Here are some rows, each followed by its group. Groups can overlap.
 21  19  32  21  16 -22  21  35  27  20 -15  42  12   7   3  -3 -10  15 -18  20  10 -26 -62 -24  38 -16  29   9  26  35  26 -23 -17  35  -5 -42  21  19  37 -18  38   9 -41  26  15 -12 -20  28 -22  29 -37 -12  38  23   6  -7  39  -4 -52  20   4  30 -25  32 0
-50  37  41   6  10 -19   7  43  36  12  52  -9  69   2 -18  27 -20 -46  33 -12  28  37  26  -1 -34  -3 -25  42  -4   7   5  27 -45 -35 -43 -20 -51  55 -52  35   0 -10 -12 -29 -46   9 -59  38  29   2  35 -54 -53  16 -39 -38  22  12 -39 -46 -35  45  57  -6 1
 11  18 -20 -28   9 -33 -41  27  31  35 -15 -44  -6  20   1 -28 -15 -38   5  18  38 -16  17 -25   5 -16  25 -37 -25 -53  40  -4  38  48  31 -23  37 -20 -50  40  16  21 -35 -28   8  24  13  19 -25 -64  39  24  -3 -30  17  12 -44 -20  38 -31   5 -27 -23  20 2
-21   0  38  52  11 -20  53  27 -60  16  20  32  52   6  16 -25  25  30  -1 -12   9  -2 -28 -20 -37 -13  -5  33  29 -23   6  53  -3 -43  34  -4 -52  65  32 -32 -23   8 -18  25 -41 -53 -28   9   5   3 -56   8   2  -3  19   2  20  15   3 -56  -7 -40  54 -37 3
-27  -6 -38  -7  13 -37 -31 -45   4  58 -12  23 -27  15  -7  47  34 -34  39  21 -34   8 -17 -17 -32 -27  24 -34  42   6   7 -14 -43  -5  14   5  41  17  -4  29  14  30 -31  27   8   1  42  63  25  12   7  11 -52 -26  49  19  41  -6  48  11 -30 -47 -19  21 0
-31  22  23  26  16 -22 -18  38  32 -17 -17  38 -18 -24  -1 -38  -7  30   2 -45  -7 -38 -33 -13 -20 -15 -21  22  15 -54 -36 -16   1 -34 -59  31  28 -34  40  35 -64  21  44  33 -44 -25   2  23  43  26  28   7  37  15   7   6  41 -20  34  24 -33 -37 -17  22 4
 36 -27 -48 -47  11  16  18 -17  10   3  11 -24  -7 -34  37  25  -2  34   0  14 -37  69  28  10  42 -33  12  57 -49  29  25 -20 -22  24   9  10  -5  30  22  32   0  28 -11 -20 -10 -52  35  41 -22  35   4   2  27 -25  27 -42 -33 -28  11  12  34 -24  38  14 5
-40  39  19  49  14   7 -21 -26 -56  45 -13 -55 -21 -28  27  35  43 -47   6  15  -7  33 -58  63  53  -1 -22 -44  28 -22  51 -40  32  10  28 -29 -46  34 -23   1  25  31 -41  26 -27  12  16  -8  41 -31 -21 -76  10  -8 -59  34 -42  24 -11 -66  58 -38 -27   9 3
  5  19  21 -41 -12 -29 -36  16  26  -8  -6 -26 -19  19 -25 -34 -23 -26  -2  -4  -5 -15  14 -26  -7 -19  26 -43   3 -36 -15 -21  36  42  30  18  28 -32 -36  20  17 -43 -27 -36   1 -17  15  -8  -4 -31  17   8  40 -36  31  -3  -4 -20  39  15 -15 -18 -21  23 2
 17 -18  40 -24 -74 -31  20 -42  14  21  24 -15  69  13  -7  11 -27  10 -22  -3 -30  14  -5 -28 -26  24  32 -41  11  -4 -35 -35  36  42  12  38  30 -24 -43   3  28 -48 -17  32   4  21 -20 -40 -38 -59 -30  11 -19  45 -38  27 -48  24 -32  15 -19  45   6 -66 6
-32 -29  26 -18  21  -7  47  57  32 -18 -11  58 -37 -57  28 -55  -9 -45  41 -23  -4 -39 -57 -32 -33  -4 -14  34   3 -16 -43  -3   9 -39  -5  43  10 -31  55   4 -47  -5  61  36 -42   2  17  34   2  24  73 -53 -27   8  25   7  33 -16  63  -4   6 -15 -38  25 4
-47  37  35  36   6 -14  -4  46  31  10  43 -36  63  18 -17  12 -28 -46  23 -29  33  40  35  13 -38  -3 -30  26  -2  18 -13  13 -44 -31 -30 -30 -48  50 -61  27 -18 -11 -13 -47 -51  24 -53  47  28 -28  39 -51 -62  31 -44 -47   5  -1 -35 -41 -41  30  63  -7 1
 43 -35 -51 -43 -15 -32 -35  35  29  52 -13 -14  22   8  13 -17  -5 -42   0  20  48 -21  -5 -23   8  43 -14  23 -44 -35  41   7  23   6  20  47  14  -4 -18  11  25 -20 -29 -52  23  22  19  28   0 -13  30  20 -47 -26  23   7 -39   7  46 -18  29 -19 -18  13 2
-71 -14  11  -7  -1  44  54  38  24   3  -3  25 -26 -75   5 -33 -24 -22  32 -73   9 -31 -63 -32 -34 -21 -13   7 -50   7 -37  -5  -4 -38 -28  46  17 -30  65  13 -60  -2  65  30 -29  -6   5  58  32  25  16 -21  15  17  30   0  40 -21  28   1 -12 -31 -18  19 4
 37   6   1  31  20  41  47 -37  30  29  71  27  -7  -6 -13  49 -28  40   0  18  40  55  19 -10  30  30   4 -20  13  50 -18 -36 -53 -22 -39 -25  29  -2 -38 -41   6 -24 -15  21  30  20  19   5  15  31 -58   0  -2  20 -20 -16  27 -25 -36  27   1  43  44 -22 1
 29  13 -41  -5  14 -33 -31 -18  22  60  -6  20 -13  23 -14  38  30  -5  23  17 -35  23 -16 -27 -39 -14  36 -40  26  -5 -12 -23 -44  13  29  12  36  23   9  26  -2  35 -36  33   1  -1  29  29  42  26  19  14 -38 -32  33  15  39 -16  40  27 -29 -44  -8  16 0
 21  21  35 -14 -25  -3  30 -23  49 -28 -13 -27  25  17 -20  16 -29 -20 -24  23 -20 -12 -29 -14 -36 -31 -11 -51  30  24 -11  -7  44  33  17  40  32 -26 -34  35  21 -47 -28  23  18 -12  -2 -53  -6  15  12  10  43  33  47  19 -52 -24 -40   2 -12  47 -21 -14 6
 -4  -7  32 -29  34  14 -39  50  23 -25 -11   6   1  45 -22 -50 -35  25 -31  14  58 -52   2   3 -13 -28   5  25  44 -10 -47  54  13  50  10 -16  55  -4 -26  57  19  42  20 -32  25  -9  27  33  -9  -8   6 -32 -27  17  25   2  26  -2  -6  -5   7 -52 -41  46 4
 49  29  39  -8 -20   2  72   9  -4 -29 -14 -30 -48  22 -13   1  -7 -23 -34 -11   2 -60   6 -51 -45  -9  25 -41  11  17  42  25  54  64  24  23  29 -34 -38  30  28 -64 -42 -26  53  21  45 -48  32  20  18  19   4  13   5  15 -28 -15 -48  14  10  13  -8  22 6
-49  27 -49  32  11   8 -28 -31 -51 -29   0 -51  -1  13  72  24  56  37  36  20 -36  -8  17  51  38   3 -18  25  27   2  35 -12  26 -19 -28 -45 -23 -22  37  29   7 -39  28 -21  -9 -58 -34 -37 -20 -32 -41  13  37 -37  37 -12 -23 -15  -2 -69 -13   2 -16  19 7
 46  13  34   9  -4 -29 -23 -35   0  15  17  32 -32 -64 -23  36 -14 -41 -31 -71  24 -17  13  -1  33  33 -25 -17 -31  -4  24  -3 -43  30 -30  59  14 -48  27 -53   4 -46  -2  36  -3  26  -8 -22  47   2 -42 -26 -45  23 -25 -53 -49  52  20  29 -32  -7 -24 -74 1
 -5  15   8 -31  -9 -14 -33   5  13 -22 -11  -9 -14  27 -26 -48 -29 -25 -14   9   7 -20   0  -8 -21 -14  14 -23  21 -25 -27 -24  34  40  38  -5  27 -28 -17  30  28 -40 -36 -39 -19 -40  19 -28  -2 -30  32   7  37 -41  45  -8 -13 -17  29  20 -24 -10  -2  29 2
 36  -6   5 -18  -3  53 -39 -26 -52 -17   1 -51  64  22  40  -8  31  38 -18  16 -33 -15  29  55 -25  -8  45  18 -64  36 -32 -20 -29 -40 -15 -14 -31  -6  27 -34  26  35  46 -44  36   9 -31 -15 -37  35 -18  25  -5  15 -36  -2 -33  62 -32  -5 -33   9 -28  25 3
-44  29 -42  18  16  -7  19  41  27 -28 -23  -6 -13   8 -25 -16 -33 -24  24   1  38 -13 -18 -22 -11  35 -16  36  33   3  -6  54  11  -5   2 -42   4  48  34  24 -55  35  58  33  34  35  36  20 -42  18  35   0  38 -26  19  10 -27  -4  26 -28 -28  28 -21 -20 7
 41 -55  22  13   5  40  47  12  20 -29  46 -49 -15 -19  23 -11  -8  44 -30  17  54  -6  23  -3 -23  55  11  39  22  23 -33  60 -47  10 -52 -39  34  17  37  42 -67  24  51  37  16  -6  33  12 -26 -35 -26 -36   3  50  -2 -61  23  -7 -39   4  53  40  24   5 1
-43  31 -40   2 -18  48  41 -38  -2  -3 -18 -10  55 -58  41  18  45  23 -16 -45 -32  -4 -54  66 -22 -16 -17  38 -52 -34  10 -42   2 -10 -54  -7 -46 -14 -34  15  31  34  50  -7 -48 -57 -66 -16 -52 -46  31   7  49 -13   5   2  32   7 -21  -1 -13  35   3 -20 5
-44 -18 -40  67  31  57 -36 -31  30 -21 -28  20  -6 -41 -27  36  47   1 -16  15 -28   8  33  -5  10   1 -28  37  17  43  14 -32  36 -11   8 -52 -22  47  40   9  21  36 -29  37 -47  -3   6  46  -4  15  23   8 -25 -51  43 -21 -18 -25  46   0  -8  34  21  13 5
-48  40 -43  18  19 -11 -47 -15 -50 -19 -14 -47  -4  10  46  12  48  31  26  18 -46 -38  19  37  64 -18 -13  13  32 -16  42  17  30 -19  -9 -50 -36 -27  36  36  27 -28   3  16  -2 -52  -2 -30 -32 -22 -10  16  27 -45  17 -53  -3  -1  14 -71 -27 -24  -6  14 7
 32  49  23  37  14 -29 -31 -10 -53  24 -15 -41 -13 -28  18  -7  61 -25  10  41  75  21 -67  18  26   6 -38 -40  24 -38  45 -24 -24 -10  27 -26 -60  55  -3   9  15  11 -51  30 -24  37  28  24  35  -7 -36 -36  22   5 -28  20 -56  51 -12 -47  64 -41 -20 -57 3
  9  23  24  51  16  -9  29 -30 -50 -32 -23  31  -7  27  -1 -38 -26  30 -24  22  35 -19 -65 -23   1 -11  56  -9  34  36  55 -32  25  44  34   7  38 -26  25 -46  21 -31  13 -49  29 -47  31  48  50  13 -60   2  33 -14 -26 -50  32 -17 -19  17  -8  48 -18   6 6
-44 -64  21 -21 -13  16  24  40   1  36 -12 -57 -22  34   3 -35 -29 -42  21 -30  39 -52  37 -23 -19 -25  14   6  -1  26 -30 -18  27 -37  28  49   9 -32 -52 -44  22 -67 -41 -29   8  40  18  14  -2  14  20 -55 -19  37   2  19  20 -20  47  33  58  30   4  28 4
 44  15   7  11  20  52  10 -34   7  37  68  30 -17  -9 -28  36 -29  36   7  23  50  52 -13 -25  52  41  20 -35   3  24  46 -32 -49 -27 -33 -22   2 -30 -43 -50  21 -35 -32  27  38 -12   3 -31  24  17 -43 -17 -38  18 -41  10   6  -4 -42  22 -23  18  62 -52 1
-24   4  39  45 -35  37  47  35  20  21 -23  32 -19 -11  26  35  43 -40 -10 -50 -34 -37  31  63 -40  46  -3   7  27  15  45 -20 -20 -37  33  43 -39 -23  19  28 -36  -9  10  33  33  27  21  -3  24  19  30 -56 -45 -38 -10 -64  35  36 -26  24  25 -21 -26 -24 1
 20 -16  47  34 -40  49 -17  44 -32 -10  26 -33 -39   2  23  41 -25  -9 -25  17 -27  19  16   9  33  33  69  31 -43   2 -28 -45  28  38  26  12 -45  -6   9  14  26  27 -48  46  41  19 -47  -8 -17  16   4 -27 -12  17  -7  14 -39  35 -46  28  49  25  31   8 1
-38   7  21  16  27  -8  22  37  37   4  -8  42 -18 -13  23 -30 -12   8  13 -77   7 -37 -55 -12 -35 -23 -17  22   1 -45 -35 -24  -1 -57 -55  37  10 -31  48  40 -61  28  43  30 -34 -39  24  31  57  34  38  17  51  32  14   2  46 -19  35  34 -33 -36 -16  23 4
-50  19 -23  -4 -25 -17 -21  47   0 -30 -21  28 -18  11  53  -8  10  -9 -17   7 -25  38  -6  10  46 -25   0  -7  23  36  -6  56  35 -36  10 -45 -22  24  21 -13  -7  32  19  36 -16 -26 -19 -38 -47  -2 -40   4  21 -38 -46  26 -45 -20  -8 -26 -22  27  24  24 2
-54 -30  35  53   7 -20  41  -7 -48  60  57  45  30  -1  -3 -15 -25  31  23  15 -20  40 -50 -40  32  39   1  12  20 -14 -11  39  -6 -38  42   0 -21  33   5 -40 -65 -35  45  18  -4 -39 -48  47  -1   3  17 -73 -25 -32  28  29  15 -25 -44  22   4 -58  26 -35 3
 -8  -8 -44  22  11   7  16 -35   3  36  63  34  54 -65   3   9  23  35 -18 -48 -38  31 -61  34 -43 -22  -9  46 -48  -1 -27 -12  38 -30 -27 -14  25 -25 -26 -43  -9  33  44  28 -53 -37 -45  22 -36 -59  27  11   3 -26  -8 -15 -20 -22 -34  -7  26 -33 -14 -54 5
 15  23  22  30  13 -29  39  42  17 -11 -24  39  -8  -3  30   3  -1  14 -25  12  14 -34 -57 -11  35 -22  25  10  31  43  21 -22  14  36   2 -41  34  24  24 -21  22  17 -24  23  27 -16 -15  48  -7  19 -18  10  33  37 -11 -21  36   0 -42  17 -13  23 -29  28 0
 42 -16  35  22 -16  39 -39   8 -73 -21  -7 -54  62  23  53   3  60  18 -16  23 -21 -17  29  51 -34 -27  26  -1 -65  29 -24 -27 -42 -36  -8 -46 -38 -35  29 -41  19  44  48 -56  30  22 -46  22 -22  12 -19  25  11  36 -40  -6 -51  29 -27 -17 -24   3 -18  30 3
 15   2  34  -5  18  -6 -20  39  20 -27 -22  10 -20  25 -24 -41 -28   6 -28   2  30 -24   1  -9   2 -16 -23  20  26  28 -33  36   0  36  23 -10  28  12 -14  32  26  13  -1  -5  27  16  27  14  -3  28  23  -7 -30  14  37  24  10 -11  -2   5  -4 -38 -24  24 4
-33  37  37  46  18  31  45 -30  37 -38 -12  -1  68  20  29 -13 -42 -28   5 -58  32 -57  -1  34 -16  10  -1 -14 -28  30   7 -19 -28   1 -53 -34 -46  39 -50 -33   3 -56 -40 -24 -53 -21 -60  37  29 -59  11 -32 -48   8  19 -52  13  -5 -54 -32   9  23  41  25 1
 -1 -57   9   0 -13  30 -12 -32 -52   1 -18  33   1  21  -7 -29  69 -30 -22  21 -17   9  -1 -32  23 -34 -27  -3 -64 -40  25  10 -46 -32  31  44 -42 -24  -4 -36   2 -12  23 -11  19  26  38  39  39  19  17  23 -13  20 -40  29  42 -27  -4 -13   5 -41 -16  20 0
-40 -24  11 -38  -8  44 -17  41  -1  27 -23  27 -23 -43  54 -40 -31 -45  22  27  55 -40  32 -21  49  -6 -26  42  26  -1  29 -14  33 -35  30  11 -53 -13 -30 -28 -44  -2 -31  23 -55  20   4  48  40  10  -2 -54 -49  39 -36  -2  43   9  32   6   1 -32  20 -21 6
 -6  19 -57 -37  21 -49 -14 -23  26  61   4  26 -27  42 -21  40  41 -12  47  19 -37  38   2 -38 -40 -29  39 -40  14  -5   8  -9 -50 -16  28  27  42  15   3  19  -5  36 -36  45  21  13  25  25  40  20   6  18 -25 -29  31  24  62  -5  46  31 -11 -39 -33  -2 0
-15  16 -39  23 -25  -1  43 -38   8 -43  -1 -44 -43  15  -1  15 -17 -13  43  14  12 -36 -44  37 -22  -3 -26   3  43  -7  24  14  25 -28  24   1  -4  48  18 -34 -49  14  27  45  28   9  -7 -32 -34  -5  -7  -7  30   4 -43   3 -15 -27  25 -15 -37  28 -12  16 7
 39 -16 -10  25  15  38  40 -29  26  -4  68  23   4 -11  22  38 -22  38  -4  22  26  47   5 -17  25  52  12   4  23  41 -15  -9 -51 -27 -43 -14  21  -2 -14 -23 -14 -35 -21  27  27  36  12  43  -8  23 -58  18  27  25   2 -29  33 -21 -39  26  34  47  20   3 1
-19  36 -28 -15  -5  40  51 -23 -43 -18 -25 -42  39 -63 -25  23  58  -4  40 -72  -8  30  26  52  48 -15 -22  54 -51 -42  35 -23   6 -26 -44  19 -40 -25  14  25  19  28  25 -11 -42  -6  -8 -41 -24 -63  -9  12  24 -30  37  28  17 -18  37  24  57  16 -17  -4 5
-58  -2  12  12  22   1  22  38  35 -20 -22  40 -22 -59  34 -30 -25 -15 -11 -70  12 -36 -52   0 -30 -37 -31   2  14 -28 -32 -26 -10 -39 -61  30  20 -29  42  27 -71  12  38  20 -36   5  19  46  34  34  33  14  17  29  27   7  46 -13  38  -2 -15 -38 -10  14 4
-27  11  41 -36 -69 -14   9 -34 -11 -15  -9 -36  42  11  29  37 -30 -17 -27  18 -23   6 -36 -31 -29 -11  18 -14  30  11 -25 -16  26  31   7  40  40  -9 -45  19  34 -34 -17  31  23 -11 -60 -40 -43  -7 -64  13  10  40  14  15 -15   3 -40  29 -30  22   2 -58 6
 34  -9  -9  -3   8  51 -25 -39 -55 -14   3 -39  63   2  51 -11  26  23  -4  13 -32 -17  16  55 -10  -6  37   5 -63  27 -24 -12 -30 -38 -35  -2 -37 -19  22 -45  32  35  60 -52  33  10 -27 -21 -20  24 -40  23  -6   1 -12  19 -29  68 -27   7 -38  12 -28  14 3
 57  -3  -1  13  16 -12 -16  -6  72  37  29  23 -29  -6 -52  27   0 -16  -2  26   7  12  -3 -25 -35  23  51 -52  30  27 -44 -35 -38  30  19  14  25  51  30  42   8  41 -40  10  27 -50   9  26  40 -11  16   0 -22 -43  36  27  23  -9  24   4 -27 -67 -39  15 0
 -9  41 -34 -37  -7  43  47 -33 -49 -19 -22 -46  40 -48 -22  32  58  -6  35 -73  -9  24  29  60  42  -8 -22  46 -57 -50  36 -34 -20 -36 -62  32 -51 -27  12  21  12  29  10 -10 -46  -7   3 -41 -32 -50   9   7  32 -26  31  30  39 -19  27  27  54   0 -20  -7 5
 35   1 -27  49  16  24 -41   2 -34 -22  39 -30  -5 -19 -22  20   4  44 -23 -17 -12 -33  -6 -13 -44  20 -23 -24  31 -19  56 -24   4  30  35 -49 -42  57  34  -9 -73  26 -26 -26  24  -2 -26  52 -50 -17  18  13 -21 -43 -29 -21 -37 -23  30   7 -35  45  -3  -4 7
-27  19  19  38  13 -29  -9  40  36 -30 -28  32 -13 -50  14 -47 -10  29  -5 -58  -1 -48 -28 -21 -25 -18 -37  19   7 -54 -33  -1   7 -34 -59  33  24 -30  40  32 -66  13  49  25 -48 -11  10  34  44  32  35  -2  27  24  23  -6  43 -20  33  20 -38 -44 -14  20 4
  4  25  10 -37 -19 -27 -43   9  22 -11  -7 -33 -17  20 -27 -40 -27 -17  -6  -5   4 -20   2 -19 -19 -19  23 -27  22 -28 -16 -29  37  50  32   3  31 -29 -21  17  23 -40 -21 -47 -11 -33  21 -26   0 -33  36  15  35 -48  38  -7   2 -21  29   8 -11 -13 -17  26 2
 37 -33 -54 -38  10   8   4 -37  28  -4  11 -15  -6 -37  55  43  13  27  -5  -4 -41  50  23  -9  39  -4  18  53 -53  44  36 -29  -3 -14   2   8 -23  40  38  34  19  24 -25 -22 -24 -42  18  51 -40  30  12  20  21 -24  29 -24 -46 -19   7  19  37 -17  36  15 5
-58 -36  35 -29 -57 -46 -55 -37  26  68  -5 -31 -11  28 -13  -9  59  44   1  17  69  42  -5 -32  27  76  51 -37 -13 -21  -4 -28 -31 -24 -29 -38  28  38 -39  26  -8 -39  -2 -30  25  39  17 -26 -27 -18 -45  -7 -24   5 -30  43 -43 -19 -52   9  -5  22  53 -72 1
 -1 -46  19 -38 -83 -23  16 -53  26  58 -29 -50 -41 -31 -24 -41  20  41  16  21  47 -12  26 -11  -1  77   0   5  12 -44  48  16  10 -41 -17 -37  44  73 -47   1 -27 -45  52 -37  11  36  25 -23 -20  13 -17  35  33  30 -66  13 -54 -20 -37  25 -37  60  56 -50 1
Which 3 groups are nearest to each row below, nearest first, going by the average distance to the group's rows?
 25 -58  16 -19 -74 -12   4 -33  36  19  19  41  61  -4 -19  15 -30  47  15  24  21  39 -32 -24 -21  78  52  -7  36 -39 -39 -36   3  34  33  20  28 -22 -10  28  12 -52 -13  29 -47  34 -41 -40 -30 -58  26  -2  -1  60 -12  28 -41  13   0  16 -33  39  37 -60: 6 2 1
-30  37  35 -19 -65 -28  24 -35  19 -32 -13 -42   2   9  16  42 -25 -19 -26  22 -31  -8 -32  -9   8 -17  16 -26  28  35 -30 -24  37  37  13  50  36 -15 -38  32  24 -52 -30   3  10 -24 -36 -40 -11  -1 -18  25  17  29  34  22 -23 -16 -40  25 -20  34  -7 -59: 6 2 0
Which 4 groups are nearest to each row below, nearest first, going by the average distance to the group's rows?
 -4  40  24  16   4 -26 -24  47  41 -20 -24  -1 -29  14  -4   9 -20 -31 -38  23  10  61 -11 -29  -6 -16   6  20  31  34  19  40  22   3  30 -54 -14 -10  20  -2  23  11  18  23 -24   8   8 -20 -24  29  23  20   8 -18 -25  21 -44 -11   2 -12 -44  21  31  29: 2 7 0 6
-37  -5  40 -31 -72 -12   1 -29   6 -23 -13 -26  32  12  20  38 -36 -13 -33  29 -46  41 -35 -25 -17 -11  22 -21  32  23 -33 -35  34  45   2  30  41 -32 -59  33  18 -45 -21  23  30  -4 -40 -32 -45   9 -58  14  12  44  42  19  -8  -9 -37   8 -20  43 -12 -59: 6 2 0 1
Which 4 groups are nearest to each row below, nearest first, going by the distance to the centre of the group?
-35 -53  20  54  13 -30 -29 -26 -15 -28  41 -33 -24  -1  59 -25  48 -19 -29  17  39  47  24  64  52 -25 -18  48   1  36 -16  55 -46  38  36 -34 -39 -29   9 -50  24 -40  51 -31 -40 -52 -62 -36   2 -48 -49 -56  -8   1 -45  28 -19  -6  34  23  20  44 -17  29: 3 1 7 5
 44  33  18  29   2 -26  37   1  32 -29 -21 -25  -3  18 -25 -12 -30  -7 -24 -18  -5  -4 -12 -29 -29  -8   9 -31  28  34  15  30  24  42  22  38  35 -10 -24  37  10 -48 -31 -42  36   7   6 -19  -6  35  32  14   6 -14  36  10 -31 -22 -26  21  16   9 -13  18: 6 2 0 1
-64 -57  29  59  31 -31 -40 -14  -6 -29  53 -34 -34   0  50 -32  42  -1 -16  18  34  50  31  83  58 -14  -9  48   4  34 -27  55 -41  18  18 -25 -53 -21  23 -49  35 -30  52 -45 -42 -70 -52 -24 -18 -29 -31 -51  12  -9 -37  12 -14  -1  28  27   6  47 -20  35: 3 7 1 5
Which 3 groups are nearest to each row below, nearest first, going by the distance to the group's nearest row?
 38 -30 -26 -21 -28 -29   5 -55 -39   3 -34  12   1   1 -34 -35  46  -8   5  24 -22  31  -3 -44  12  -2 -17  -4 -17 -35 -10   4 -30 -18   2  46 -47 -21  24 -13  18 -19  13   4  33   2  36  35  36  45 -51  22  -8  50 -44  23  20 -17 -37  -4 -20 -15 -21  15: 0 4 3
 10 -51 -38 -25  -2 -31  -1  15  23  48  -9  -4  55  15  52  49 -20 -21  60   7  25 -32  -8 -24   5  -2 -16  44 -12   1 -45  10  30 -34   0  61   5  47  17   8   2  16  30 -19  23  11  30 -42 -18 -10 -12 -31 -54 -15  41  10 -25  25  26   2  65  23 -29 -23: 2 4 7
